Each row has a name. After each piece below comes the name of the row it's from, unless a question asks for something else. Each question is about the rows just above it. Places in a row count from 0.

[152 141 127  97 157 145 159 134 120 159] = mifib
[195 201 186 146 144 202 185 213 185 147] = vot
[176 146 178 138 214 153 169 152 173 216] = Nili
[145 147 147 102 115 150 152 146 150 120] = gani
[ 99 119  97 170 117 112  91 118  94 108] = zumi
[143 147 132 138  97 147 137 142 137 121] = zin
[124 120 124 114 122 122 128 123 126 120] = Gam
[135 138 133 122 121 139 133 139 134 119] = morut
[146 172 163 124 151 166 140 147 157 151] = Vozo
[124 120 124 114 122 145 159 134 162 159] = muk
[135] is at row and place : morut, 0
[140] is at row and place : Vozo, 6

[127 131 128 168 134 132 130 126] -> Tavin
[134 123 132 115 120 175 130 141] -> bab
[157  89 138 131 176 181 193 162] -> kebe
[125 128 129 126 126 128 130 131] -> nere
[134 123 132 115 120 123 130 141] -> Ramem
[127 131 128 135 134 132 130 126] -> pazuf
Which row holds [125 128 129 126 126 128 130 131]? : nere
Row and place of [176] in the named rows: : kebe, 4
Does one of the named rows hold [130 125] side by side, in this order? : no
Is [128 168 134] printed in one of the named rows, side by side and in this order? : yes

[175  87 120 125 131 128 182 122 131 161 135 158 119 101] = Ralat
[ 89 109 119 125 133 123 110 141 113 120 129  78 193 111] = fafu
[171  57 137 145  93 112 127 123 141 143 131 130 136  97] = Tegit
[ 89  57 137 145  93 112 127 123 141 143 131 130 136  97] = vepi
Is [136  97] printed in one of the named rows, side by side and in this order? : yes
Is [128 182 122 131] printed in one of the named rows, side by side and in this order? : yes
Where in the named rows is [110]? : fafu, 6

[183  80 175 174 146 170 202 108] = non
[121 123  91 170 138  94 124  90] = vaga
[127 106  96 163 135  93 125  95] = nuf
Where in the named rows is [174]? : non, 3
Is [163 135  92] printed in one of the named rows, side by side and in this order? : no

[115 192 124 124 118 131 129 120 132 140] = bunop
[193 161 196  58  50 193 215 182 194  98] = Tak
[124 122 122 142 146 108 116 129 113 138] = modot
[120 122 123  57 147 120 116 126 117 135] = Fef
Is [122 123  57 147 120] printed in one of the named rows, side by side and in this order? : yes
Does one of the named rows hold [138 113 129 116] side by side, in this order? : no
[194] is at row and place : Tak, 8
[58] is at row and place : Tak, 3
Is [123  57 147 120 116] printed in one of the named rows, side by side and in this order? : yes

[141 119 149 177 151 134 106  82] -> dono
[142 119 147 164 138 144 115 106] -> vuzav
[158 132 163 165 133 114 119  83] -> git
[160 105 158 152 158 124 108  66] -> Tos
[149 128 134 174 166 124 130  95] -> vimo
[150 110 153 141 153 119 100  66] -> munud
[145  95 149 152 149 136 126  98] -> Fegi
[155 119 146 170 165 123 122  81] -> funaf
[157 118 134 150 178 112 127  79] -> Zug
[165 120 146 159 174 106 124  66] -> rok
[166 114 149 156 169 116 123  73] -> tekin
[146  98 150 152 153 135 116  87] -> reti
Is [155 119 146 170] printed in one of the named rows, side by side and in this order? : yes
Does one of the named rows hold [130 124] side by side, in this order? : no

[ 87 104  94 105 168 199  94 194 110 201  95 148]  vibo
[137 134 138 137 135 132 136 132 133 130 136 115]  Gozod
[131 129 140 146 110  93 130  96 126  94 128 149]  ran
[143 137 140 136 120 111 140 112 136 109 140 118]  Fubi
[137 134 139 137 142 144 136 144 133 144 135 101]  Los
[140 136 130 120 115 115 138 114 136 114 139 109]  Boze
[155 146 139 135  96  73 151  78 145  67 154 134]  Zuz
[149] is at row and place : ran, 11
Row and place of [143] in the named rows: : Fubi, 0
Is [151  78 145  67 154] printed in one of the named rows, side by side and in this order? : yes

[115  95 127 125 131 110 108 134 112] -> Mek
[180 193 133 144  80  95 172  81 192] -> vebul
[ 96  44 131 123 121  92  78 131  99] -> monet
[174 193 134 145  86 189 169  85 186] -> bisid
[171 188 135 141  92 184 167  90 181] -> Padev
[129 129 128 128 128 129 130 125 132] -> Topop
[138 146 127 132 122 140 140 122 139] -> Zor
[139 149 129 131 124 141 141 122 141] -> guze
[138 144 129 131 123 140 139 123 139] -> Nosu
Where in the named rows is [167]? : Padev, 6
Where in the named rows is [171]? : Padev, 0
[96] is at row and place : monet, 0
Does one of the named rows hold [ 86 189 169  85] side by side, in this order? : yes

